50 stands for zero in the data rows.
Every row has a hidden score from 0 to 40. What is each row's score? 20 is about the middle. The score is a weighted sum of the row's numbers plus the product of two more (or one squared), each taken from its middle value.
array([56, 61, 63, 51, 45, 68, 51, 53, 43, 54, 40, 63, 39, 43, 36, 43, 46, 47, 61, 54, 74, 53, 57, 31]) -> 19
array([39, 34, 57, 48, 57, 53, 41, 33, 77, 60, 48, 55, 38, 62, 35, 48, 42, 57, 47, 51, 37, 36, 66, 34]) -> 30
array([52, 66, 39, 56, 66, 66, 65, 50, 48, 65, 39, 29, 65, 60, 63, 46, 60, 57, 41, 45, 40, 61, 42, 53]) -> 11
array([43, 29, 36, 59, 68, 52, 48, 59, 42, 56, 58, 44, 66, 62, 67, 76, 42, 51, 48, 33, 57, 36, 47, 62]) -> 17
array([51, 39, 48, 56, 46, 39, 67, 52, 54, 37, 58, 52, 54, 53, 50, 76, 39, 50, 34, 50, 46, 43, 48, 68]) -> 21
array([54, 32, 44, 54, 50, 41, 39, 50, 63, 53, 49, 41, 64, 66, 54, 64, 35, 44, 36, 43, 50, 54, 48, 68]) -> 16
array([41, 63, 65, 48, 36, 39, 50, 58, 45, 58, 39, 60, 46, 49, 66, 40, 47, 49, 61, 50, 34, 51, 51, 67]) -> 18
array([51, 55, 65, 50, 42, 46, 41, 58, 39, 52, 64, 53, 44, 44, 36, 70, 36, 46, 56, 46, 36, 54, 54, 60]) -> 22
array([77, 69, 59, 54, 61, 60, 48, 40, 42, 44, 37, 46, 44, 55, 37, 47, 42, 48, 50, 51, 35, 42, 55, 38]) -> 15
array([43, 62, 67, 49, 30, 42, 57, 50, 45, 60, 48, 22, 42, 52, 63, 40, 58, 48, 29, 57, 33, 45, 49, 36]) -> 30
array([43, 31, 42, 54, 69, 57, 49, 31, 39, 57, 58, 51, 34, 46, 25, 75, 39, 49, 52, 63, 58, 32, 32, 57]) -> 22
array([44, 52, 63, 51, 54, 68, 41, 60, 70, 47, 62, 54, 37, 47, 38, 54, 76, 53, 47, 50, 42, 54, 51, 53]) -> 16
array([54, 67, 37, 47, 67, 69, 50, 55, 45, 63, 40, 36, 56, 49, 59, 37, 63, 50, 30, 50, 47, 62, 58, 54]) -> 12
array([45, 35, 40, 53, 66, 56, 53, 58, 43, 24, 44, 58, 48, 55, 60, 40, 43, 52, 62, 30, 48, 37, 40, 30]) -> 20
array([44, 35, 30, 48, 62, 43, 46, 57, 43, 24,  0, 56, 50, 50, 58, 35, 47, 47, 51, 49, 47, 34, 41, 30]) -> 15
array([44, 48, 54, 47, 44, 66, 52, 69, 47, 29, 68, 50, 27, 60, 52, 44, 43, 55, 54, 75, 60, 59, 75, 37]) -> 23
array([36, 58, 51, 54, 38, 36, 52, 26, 45, 39, 40, 49, 37, 52, 54, 47, 54, 53, 58, 60, 61, 58, 66, 32]) -> 19
array([34, 48, 52, 48, 40, 68, 40, 36, 77, 32, 66, 65, 59, 53, 54, 71, 49, 52, 50, 50, 41, 62, 66, 50]) -> 16
array([46, 27, 38, 46, 69, 56, 49, 57, 39, 67, 44, 59, 50, 46, 64, 41, 45, 40, 62, 47, 46, 45, 47, 31]) -> 22
array([50, 28, 33, 51, 59, 47, 49, 57, 43, 27, 42, 64, 51, 59, 58, 39, 39, 48, 55, 46, 52, 40, 35, 30]) -> 17
array([41, 42, 38, 53, 48, 62, 48, 62, 38, 31, 37, 56, 63, 52, 57, 38, 42, 55, 50, 36, 49, 64, 46, 29]) -> 22
array([74, 65, 35, 48, 36, 47, 37, 28, 64, 48, 53, 32, 73, 48, 41, 55, 72, 56, 54, 36, 50, 44, 45, 50]) -> 19
array([42, 58, 63, 50, 44, 29, 46, 56, 73, 53, 58, 53, 43, 45, 39, 52, 73, 56, 52, 47, 39, 45, 62, 58]) -> 19
array([49, 68, 39, 43, 30, 39, 43, 43, 63, 54, 47, 53, 52, 48, 42, 42, 78, 44, 40, 66, 57, 44, 52, 67]) -> 19
array([46, 70, 62, 53, 36, 40, 56, 56, 46, 58, 42, 60, 42, 47, 62, 53, 44, 45, 65, 52, 44, 47, 49, 30]) -> 21
array([45, 65, 42, 51, 37, 38, 37, 39, 65, 51, 59, 64, 56, 48, 38, 40, 70, 43, 45, 70, 65, 43, 43, 64]) -> 17
array([90, 54, 52, 49, 38, 41, 62, 58, 49, 30, 40, 50, 37, 15, 49, 49, 53, 52, 54, 60, 60, 57, 67, 36]) -> 21
array([53, 34, 39, 43, 60, 31, 66, 60, 48, 67, 47, 47, 60, 48, 57, 56, 56, 52, 28, 48, 42, 49, 54, 59]) -> 23
array([54, 35, 30, 52, 52, 35, 57, 50, 43, 34, 61, 42, 55, 55, 56, 54, 61, 48, 22, 41, 48, 47, 56, 57]) -> 18
array([50, 36, 37, 50, 58, 57, 38, 56, 40, 27, 35, 57, 54, 42, 63, 48, 39, 55, 54, 38, 51, 30, 34, 63]) -> 13
array([38, 35, 42, 54, 55, 33, 61, 55, 48, 34, 56, 44, 56, 52, 50, 63, 69, 55, 27, 49, 50, 37, 50, 64]) -> 20
array([44, 46, 60, 51, 44, 71, 47, 52, 47, 49, 37, 60, 37, 48, 38, 49, 49, 50, 63, 64, 71, 60, 52, 37]) -> 18
array([39, 38, 43, 49, 54, 68, 47, 60, 49, 65, 62, 45, 75, 54, 58, 39, 44, 49, 59, 72, 57, 72, 37, 69]) -> 20
array([46, 30, 37, 53, 56,  0, 57, 55, 46, 29, 57, 45, 55, 53, 55, 52, 59, 43, 18, 48, 39, 55, 53, 59]) -> 18
array([53, 29, 34, 45, 71, 53, 46, 58, 44, 66, 33, 57, 56, 47, 66, 36, 45, 46, 59, 39, 47, 41, 41, 81]) -> 15
array([41, 65, 66, 51, 35, 50, 48, 57, 41, 58, 37, 65, 47, 49, 69, 38, 46, 50, 52, 47, 41, 39, 46, 67]) -> 22
array([47, 73, 67, 51, 35, 47, 40, 64, 44, 52, 67, 52, 49, 44, 29, 63, 45, 47, 55, 47, 46, 53, 49, 54]) -> 22
array([49, 43, 46, 57, 40, 40, 68, 47, 53, 29, 59, 44, 62, 51, 47, 69, 33, 48, 35, 44, 44, 43, 48, 73]) -> 14
array([50, 69, 28, 54, 66, 66, 58, 52, 49, 67, 50, 39, 52, 46, 62, 46, 54, 48, 62, 53, 56, 53, 60, 50]) -> 23
array([52, 28,  0, 44, 58, 38, 64, 52, 44, 32, 50, 40, 50, 44, 60, 52, 60, 45, 24, 43, 51, 51, 59, 55]) -> 21
array([45, 28, 51, 54, 55, 51, 38, 40, 66, 57, 49, 51, 21, 59, 37, 47, 46, 49, 48, 53, 71, 47, 73, 33]) -> 18
array([45, 64, 71, 53, 36, 41, 45, 61, 38, 55, 59, 51, 55, 45, 33, 68, 35, 55, 57, 41, 36, 50, 45, 60]) -> 20
array([54, 56, 64, 53, 46, 32, 41, 58, 40, 54, 58, 51, 50, 52, 34, 67, 37, 52, 57, 50, 37, 57, 54, 56]) -> 22
array([50, 42, 42, 45, 53, 64, 43, 63, 38, 26, 41, 52, 58, 61, 58, 42, 46, 46, 52, 29, 47, 66, 33, 30]) -> 23
array([47, 54, 67, 48, 45, 62, 48, 54, 45, 45, 41, 57, 40, 44, 41, 35, 47, 53, 56, 56, 71, 58, 59, 65]) -> 16
array([46, 34, 42, 54, 56, 35, 34, 50, 54, 60, 54, 46, 68, 45, 61, 67, 39, 45, 34, 42, 45, 99, 44, 64]) -> 10
array([48, 70, 43, 51, 57, 68, 66, 51, 52, 55, 45, 39, 63, 55, 59, 63, 64, 44, 34, 52, 44, 57, 46, 61]) -> 15
array([47, 62, 68, 44, 39, 39, 34, 62, 41, 63, 67, 63, 48, 44, 40, 65, 36, 53, 55, 41, 37, 48, 43, 55]) -> 23
array([43, 59, 65, 48, 42, 37, 54, 56, 46, 54, 39, 51, 36, 38, 32, 33, 43, 54, 67, 55, 30, 53, 53, 69]) -> 23
array([54, 54, 55, 46, 41, 30, 74, 55, 32, 57, 62, 52, 49, 48, 34, 69,  0, 55, 55, 50, 37, 55, 53, 62]) -> 19
array([46, 55, 34, 54, 41, 45, 66, 42, 66, 47, 43, 33, 36, 38, 48, 34, 58, 54, 37, 72, 55, 52, 46, 45]) -> 13
array([39, 36, 41, 49, 68, 54, 45, 66, 35, 63, 63, 52, 63, 54, 68, 74, 38, 45, 53, 30, 49, 32, 42, 56]) -> 20
array([38, 39, 40, 40, 54, 62, 48, 58, 40, 63, 64, 51, 69, 55, 61, 33, 48, 47, 56, 69, 59, 31, 38, 70]) -> 20
array([47, 61, 63, 50, 54, 33, 71, 35, 72, 50, 55, 53, 99, 39, 43, 54, 67, 51, 51, 43, 42, 56, 43, 45]) -> 17
array([48, 57, 71, 49, 43, 38, 43, 61, 32, 49, 63, 61, 38, 47, 40,  6, 38, 51, 55, 52, 40, 49, 48, 61]) -> 24
array([48, 36, 45, 55, 60, 64, 46, 61, 40, 75, 64, 55, 71, 42, 56, 39, 44, 55, 57, 78, 51, 29, 37, 65]) -> 18
array([46, 55, 60, 52, 50, 66, 69, 30, 74, 53, 60, 50, 52, 45, 47, 52, 63, 51, 44, 45, 39, 52, 57, 52]) -> 17
array([46, 56, 65, 46, 49, 38, 66, 34, 69, 46, 52, 43, 54, 46, 47, 48, 67, 54, 49, 38, 40, 44, 57, 52]) -> 19
array([43, 62, 51, 55, 28, 48, 51, 37, 39, 52, 45, 54, 75, 54, 49, 49, 36, 51, 53, 58, 67, 50, 31, 33]) -> 19
array([52, 39, 37, 48, 45, 41, 99, 54, 50, 36, 63, 45, 56, 57, 49, 56, 72, 44, 31, 51, 48, 40, 51, 64]) -> 22
array([82, 56, 53, 43, 38, 31, 51, 29, 48, 34, 41, 45, 37, 52, 47, 43, 39, 48, 52, 69, 60, 55, 65, 38]) -> 19
array([41, 64, 66, 71, 40, 47, 37, 32, 74, 48, 55, 50, 60, 49, 43, 57, 71, 53, 51, 34, 52, 49, 41, 56]) -> 13
array([49, 57, 68, 56, 30, 34, 59, 57, 50, 58, 40, 16, 33, 54, 70, 52, 50, 47, 28, 58, 75, 56, 46, 39]) -> 33
array([35, 66, 34, 48, 32, 53, 42, 32, 34, 55, 56, 45, 34, 58, 35, 64, 70, 45, 48, 74, 51, 38, 39, 46]) -> 24
array([43, 73, 67, 48, 26, 40, 51, 52, 46, 64, 37, 64, 32, 47, 67, 37, 48, 55, 57, 57, 42, 47, 52, 33]) -> 31
array([43, 58, 62, 53, 57, 38, 66, 29, 75, 47, 59, 54, 58, 40, 46, 52, 70, 49, 50, 48, 42, 46, 55, 49]) -> 18
array([82, 66, 58, 51, 60, 58, 49, 38, 38, 43, 37, 42, 50, 54, 45, 40, 41, 53, 44, 56, 37, 45, 65, 26]) -> 17
array([46, 54, 65, 50, 59, 38, 71, 29, 66, 52, 53, 56, 75, 49, 40, 44, 62, 54, 46, 43, 33, 45, 50, 52]) -> 19
array([42, 53, 61, 51, 31, 81, 50, 39, 71, 36, 66, 59, 72, 57, 54, 74, 49, 50, 46, 49, 35, 63, 70, 50]) -> 16
array([75, 70, 63, 50, 69, 49, 42, 34, 37, 47, 67, 42, 58, 59, 46, 47, 40, 53, 44, 48, 28, 41, 55, 36]) -> 17
array([48, 60, 69, 49, 39, 36, 49, 51, 47, 50, 39, 70, 39, 51, 36, 42, 54, 51, 59, 59, 69, 56, 58, 31]) -> 21
array([54, 26, 38, 50, 54, 37, 57, 47, 51, 70, 48, 37, 57, 57, 59, 51, 67, 40, 28, 51, 39, 52, 54, 57]) -> 21
array([50, 39, 30, 54, 51, 37, 57, 51, 46, 33, 54, 42, 53, 55, 47, 63, 61, 54, 33, 53, 42, 36, 55, 57]) -> 19
array([42, 52, 66, 45, 47, 75, 48, 57, 43, 54, 38, 59, 34, 54, 41, 34, 43, 50, 69, 65, 78, 64, 53, 65]) -> 19
array([45, 30, 49, 47, 61, 59,  0, 61, 44, 63, 57, 59, 60, 48, 65, 35, 46, 53, 45, 36, 48, 31, 40, 61]) -> 18
array([44, 37, 36, 56, 65, 57, 47, 61, 38, 70, 68, 51, 62, 56, 66, 34, 45, 54, 51, 38, 50, 36, 37, 62]) -> 17
array([51, 60, 64, 51, 30, 33, 54, 60, 54, 59, 42, 60, 40, 54, 63, 47, 51, 45, 60, 56, 39, 52, 43, 29]) -> 25
array([44, 34, 28, 55, 71, 44, 46, 55, 47, 64, 67, 55, 54, 53, 60, 28, 40, 53, 54, 48, 50, 42, 43, 66]) -> 16
array([85, 52, 52, 49, 31, 44, 56, 59, 55, 38, 38, 50, 36, 53, 53, 50, 45, 55, 57, 63, 70, 48, 65, 34]) -> 20
array([47, 65, 44, 58, 60, 72, 60, 53, 54, 53, 49, 35, 62, 50, 61, 58, 72, 47, 37, 55, 46, 56, 39, 57]) -> 13
array([46, 34, 35, 54, 66, 72, 60, 63, 40, 68, 45, 41, 59, 58, 63, 48, 64, 49, 21, 52, 40, 52, 49, 55]) -> 17
array([40, 57, 48, 52, 27, 43, 41, 38, 45, 33, 41, 49, 30, 61, 42, 45, 43, 57, 54, 56, 66, 57, 70, 37]) -> 19
array([45, 62, 65, 51, 42, 40, 41, 59, 30, 50, 66, 50, 44, 41, 41, 69, 43, 44, 52, 46, 39, 53, 54, 64]) -> 24
array([40, 64, 34, 52, 33, 52, 40, 34, 39, 46, 51, 40, 35, 54, 38, 58, 69, 46, 47, 70, 56, 34, 35, 56]) -> 20
array([50, 28, 46, 58, 59, 32, 69, 49, 61, 56, 50, 33, 62, 55,  0, 60, 73, 55, 31, 45, 46, 56, 52, 61]) -> 26
array([55, 72, 62, 48, 67, 38, 61, 53, 48, 62, 99, 24, 33, 58, 63, 53, 56, 50, 25, 52, 72, 45, 50, 44]) -> 26
array([44, 52, 64, 52, 50, 70, 49, 56, 39, 45, 67, 61, 41, 33, 45, 72, 42, 57, 53, 50, 72, 62, 58, 53]) -> 16
array([42, 37, 37, 51, 59, 57, 46, 58, 43, 30, 44, 54, 55, 49, 54, 34, 46, 47, 54, 33, 47, 32, 47, 28]) -> 24
array([85, 36, 59, 43, 58, 57, 42, 41, 76, 57, 48, 49, 41, 53, 37, 53, 39, 43, 46, 50,  0, 39, 68, 36]) -> 24
array([81, 36, 58, 50, 56, 55, 44, 38, 76, 58, 52, 55, 37, 52, 32, 53, 41, 56, 50, 48, 42, 73, 63, 35]) -> 15
array([81, 25, 59, 51, 62, 49, 43, 36, 81, 54, 45, 50, 31, 52, 40, 50, 45, 50, 49, 47, 32, 41, 99, 36]) -> 18
array([50, 33, 52, 49, 47, 33, 38, 49, 67, 67, 46, 42, 63, 64, 59, 72, 36, 53, 44, 49, 48, 54, 44, 65]) -> 33
array([82, 32, 54, 50, 63, 56, 40, 36, 72, 54, 46, 51, 30, 55, 45, 52, 36, 52, 48, 59, 68, 39, 70, 33]) -> 26
array([50, 41, 39, 49, 42, 43, 64, 49, 52, 35, 57, 44, 61, 57, 55, 66, 69, 54, 37, 45, 47, 47, 50, 62]) -> 19
array([49, 62, 65, 53, 40, 72, 56, 49, 49, 49, 44, 65, 30, 52, 33, 52, 52, 46, 58, 51, 79, 60, 53, 34]) -> 17
array([39, 62, 30, 54, 49, 44, 68, 35, 69, 52, 44, 37, 34, 48, 49, 38, 63, 41, 38, 76, 52, 45, 42, 51]) -> 15
array([51, 66, 68, 46, 40, 42, 45, 57, 41, 53, 35, 55, 43, 54, 39, 33, 46, 52, 64, 47, 36, 48, 48, 68]) -> 20
array([43, 61, 68, 44, 30, 99, 55, 54, 53, 53, 39, 23, 39, 56, 64, 52, 53, 51, 26, 61, 80, 56, 50, 38]) -> 39
array([40, 32, 59, 49, 59, 54, 39,  0, 72, 55, 48, 52, 27, 61, 36, 52, 37, 46, 43, 56, 71, 40, 72, 33]) -> 38
array([53, 40, 43, 55, 54, 37, 57, 55, 57, 32, 54, 47, 57, 57, 50, 62, 67, 49, 44, 45, 43, 44, 49, 60]) -> 19
array([40, 36, 30, 46, 68, 57, 44, 26, 45, 55, 54, 48, 26, 48, 32, 74, 41, 45, 52, 75, 56, 37, 36, 61]) -> 23
array([44, 67, 48, 50, 42, 44, 53, 35, 37, 48, 46, 54, 71, 57, 44, 51, 39, 47, 50, 69, 64, 45, 34, 27]) -> 22
array([34, 64, 32, 48, 30, 54, 44, 61, 37, 63, 43, 52, 48, 51, 62, 39, 43, 49, 63, 43, 39, 42, 47, 68]) -> 22
array([50, 63, 69, 49, 34, 41, 47, 56, 42, 52, 67, 55, 50, 56, 34, 35, 41, 48, 57, 49, 41, 45, 47, 58]) -> 23
array([47, 53, 60, 39, 51, 33, 46, 59, 79, 55, 58, 51, 59, 45, 39, 63, 73, 51, 54, 49, 40, 56, 54, 63]) -> 20
array([46, 54, 60, 55, 46, 62, 47, 50, 50, 56, 32, 64, 38, 47, 35, 35, 38, 43, 62, 58, 74, 57, 52, 64]) -> 15
array([45, 68, 63, 53, 41, 44, 37, 31, 68, 55, 57, 45, 59, 50, 42, 59, 71, 52, 51, 39, 43, 46, 44, 55]) -> 20
array([46, 34, 48, 56, 51, 29, 65, 50, 59, 58, 55, 38, 60, 56, 52, 60, 71, 50, 36, 47, 46, 49, 46, 60]) -> 21
array([56, 52, 65, 52, 40, 72, 49, 57, 43, 55, 40, 52, 34, 46, 39, 44, 54, 45, 60, 56, 75, 50, 50, 32]) -> 21
array([51, 32, 36, 45, 63, 53, 50, 63, 42, 27, 43, 51, 44, 46, 60, 42, 51, 52, 57, 45, 49, 37, 42, 31]) -> 20
array([51, 55, 64, 46, 54, 33, 44, 62, 72, 53, 59, 53, 55, 39, 45, 66, 65, 45, 55, 52, 35, 59, 52, 54]) -> 19
array([57, 71, 27, 44, 32, 51, 36, 29, 80, 57, 58, 43, 58, 44, 42, 61, 68, 51, 53, 21, 49, 47, 49, 56]) -> 13
array([40, 36, 39, 52, 68, 56, 45, 58, 41, 62, 66, 51, 54, 60, 58, 41, 42, 56, 51, 33, 46, 35, 41, 67]) -> 16
array([45, 49, 60, 45, 44, 64, 56, 49, 44, 50, 36, 58, 41,  0, 37, 46, 53, 44, 66, 48, 70, 53, 51, 25]) -> 22
array([49, 56, 63, 51, 46, 76, 55, 54, 49, 58, 40, 60, 39, 56, 28, 38, 48, 44, 66, 60, 71, 63, 46, 31]) -> 21
array([82, 45, 46, 47, 42, 82,  8, 59, 40, 25, 69, 51, 29, 59, 60, 44, 51, 51, 57, 67, 58, 65, 77, 39]) -> 31
array([40, 32, 40, 45, 63, 55, 41, 61, 42, 59, 65, 54, 72, 51, 69, 74, 41, 53, 50, 38, 47, 47, 35, 67]) -> 19
array([49, 64, 36, 53, 66, 68, 53, 60, 43, 66, 46, 42, 55, 54, 64, 31, 49, 53, 68, 50, 48, 53, 53, 49]) -> 28
array([47, 57, 29, 48, 56, 54, 59, 42, 64, 44, 36, 32, 33, 40, 52, 65, 97, 52, 34, 71, 52, 48, 36, 43]) -> 27
array([43, 64, 37, 51, 29, 59, 40, 32, 34, 49, 50, 43, 37, 47, 43, 56, 62, 56, 42, 73, 53, 45, 39, 51]) -> 21
array([48, 72, 62, 50, 30, 41, 62, 56, 47, 56, 41, 64, 40, 53, 68, 47, 48, 53, 60, 56, 33, 51, 50, 33]) -> 24
array([51, 30, 37, 55, 60, 37, 60, 53, 45, 61, 46, 41, 62, 57, 56, 54, 70, 52, 35, 49, 47, 54, 53, 59]) -> 20
array([42, 57, 69, 50, 52, 32, 45, 58, 40, 45, 73, 54, 44, 43, 41, 65, 41, 53, 57, 53, 30, 48, 58, 65]) -> 21
array([45, 66, 69, 51, 36, 45, 50, 59, 42, 63, 42, 56, 36, 56, 65, 41, 47, 54, 57, 52, 42, 48, 54, 37]) -> 23
array([59, 66, 34, 52, 65, 74, 55, 53, 50, 62, 49, 40, 57, 44, 85, 34, 58, 54, 60, 55, 53, 53, 57, 51]) -> 14
array([50, 65, 69, 54, 35, 49, 42, 58, 42, 61, 74, 53, 50, 48, 32, 38, 40, 41, 57, 47, 43, 53, 44, 62]) -> 26
array([47, 43, 38, 43, 50, 62, 39, 64, 44, 31, 42, 53, 56, 51, 58, 42, 44, 52, 53,  0, 57, 67, 38, 39]) -> 24
array([48, 63, 66, 62, 40, 35, 48, 58, 45, 59, 38, 60, 40, 53, 69, 40, 51, 58, 58, 49, 38, 51, 52, 32]) -> 19
array([47, 67, 73, 55, 35, 35, 51, 54, 46, 59, 49, 61, 44, 50, 72, 47, 44, 51, 68, 50, 38, 47, 53, 32]) -> 22
array([47, 62, 99, 49, 30, 37, 45, 54, 48, 59, 45, 57, 47, 52, 65, 36, 37, 48, 61, 46, 36, 50, 51, 63]) -> 25
array([36, 60, 51, 52, 32, 38, 49, 33, 43, 39, 45, 50, 27, 54, 46, 50, 46, 46, 53, 67, 66, 53, 33, 37]) -> 20
array([43, 57, 67, 52, 52, 33, 50, 61, 49, 57, 38, 61, 41, 54, 37, 41, 52, 50, 66, 52, 36, 51, 48, 63]) -> 20
array([45, 60, 75, 50, 38, 44, 36, 30, 76, 48, 58, 55, 57, 46, 42, 60, 71, 50, 51, 34, 44, 41, 45, 58]) -> 28
array([39, 64, 33, 52, 41, 37, 37, 33, 74, 49, 63, 47, 69, 43, 33, 66, 75, 48, 50, 40, 51, 47, 43, 55]) -> 16
array([49, 62, 69, 38, 35, 41, 43, 63, 40, 58, 43, 57, 44, 54, 69, 42, 42, 53, 55, 46, 46, 47, 45, 61]) -> 26
array([42, 31, 54, 43, 64, 55, 44, 34, 73, 48, 52, 52, 27, 55, 34, 48, 40, 48, 51, 49, 76, 42, 71, 37]) -> 18
array([47, 41, 44, 39, 43, 44, 69, 51, 54, 34, 58, 43, 58, 54, 49, 70, 37, 51, 33, 47, 48, 44, 43, 62]) -> 24
array([50, 35, 51, 56, 48, 35, 70, 47, 60, 61, 49, 46, 60, 59, 64, 69, 36, 41, 37, 44, 46, 55, 47, 61]) -> 23
array([82, 32, 56, 48, 63, 55, 43, 38, 66, 56, 46, 51, 39, 57, 40, 40, 36, 52, 41, 52, 36, 37, 72, 34]) -> 22
array([46, 61, 72, 51, 43, 75, 51, 53, 47, 51, 38, 59, 38, 43, 37, 40, 49, 56, 66, 54, 68, 57, 57, 37]) -> 17
array([50, 59, 60, 54, 48, 38, 46, 54, 36, 52, 60, 53, 46, 51, 39, 65, 37, 50, 54, 50, 42, 52, 56, 59]) -> 20
array([48, 55, 68, 53, 42, 42, 42, 58, 40, 54, 68, 52, 52, 47, 29, 30, 39, 53, 60, 45, 44, 53, 50, 65]) -> 32
array([89, 50, 50, 51, 40, 32, 53, 59, 50, 30, 33, 57, 34, 21, 55, 48, 46, 45, 62, 62, 59, 66, 63, 39]) -> 22
array([49, 69, 67, 50, 30, 38, 44, 52, 51, 63, 46, 63, 44, 48, 61, 48, 53, 58, 60, 45, 36, 49, 52, 34]) -> 25
array([48, 51, 70, 51, 41, 32, 49, 54, 48, 57, 42, 56, 34, 44, 39, 46, 53, 50, 60, 59, 74, 55, 60, 30]) -> 22
array([49, 31, 37, 62, 52, 36, 66, 56, 56, 24, 49, 41, 62, 57, 55, 66, 70, 50, 31, 45, 44, 52, 55, 67]) -> 18
array([58, 56, 67, 51, 38, 45, 48, 61, 51, 52, 42, 51, 41, 54, 38, 33, 49, 51, 53, 50, 44, 52, 48, 65]) -> 17
array([49, 32, 49, 52, 51, 38, 76, 54, 61, 27, 51, 46, 57, 50, 54, 74, 39, 52, 38, 44, 44, 47, 44, 63]) -> 19
array([43, 35, 50, 50, 64, 54, 44, 40, 76, 55, 46, 49, 36, 58, 39, 46, 39, 54, 43, 53, 76, 33, 70, 36]) -> 23
array([48, 58, 66, 49, 99, 73, 38, 67, 71, 57, 70, 52, 49, 56, 45, 93, 73, 52, 58,  5, 38, 56, 55, 51]) -> 15
array([55, 70, 63, 50, 43, 37, 52, 81,  0, 54, 34, 54, 44, 48, 67, 42, 44, 53, 58, 55, 39, 48, 51, 68]) -> 29
array([46, 38, 41, 47, 56, 57, 41, 58, 49, 22, 40, 55, 53, 56, 55, 41, 45, 50, 52, 42, 47, 31, 39, 67]) -> 14
array([53, 57, 67, 50, 47, 42, 77, 31, 74, 51, 51, 50, 58, 39, 38, 41, 58, 53, 45, 44, 40, 53, 52, 47]) -> 18
array([46, 32, 37, 56, 65, 48, 44, 63, 46, 60, 40, 52, 55, 47, 63, 40, 45, 54, 57, 37, 43, 34, 39, 67]) -> 15
array([46, 68, 30, 49, 43, 44, 39, 36, 76, 51, 58, 48, 58, 47, 42, 59, 69, 45, 66, 42, 48, 40, 44, 55]) -> 17
array([83, 27, 59, 56, 61, 54, 47, 39, 74, 57, 40, 42, 47, 58, 41, 51, 39, 48, 52, 50, 41, 41, 61, 33]) -> 19
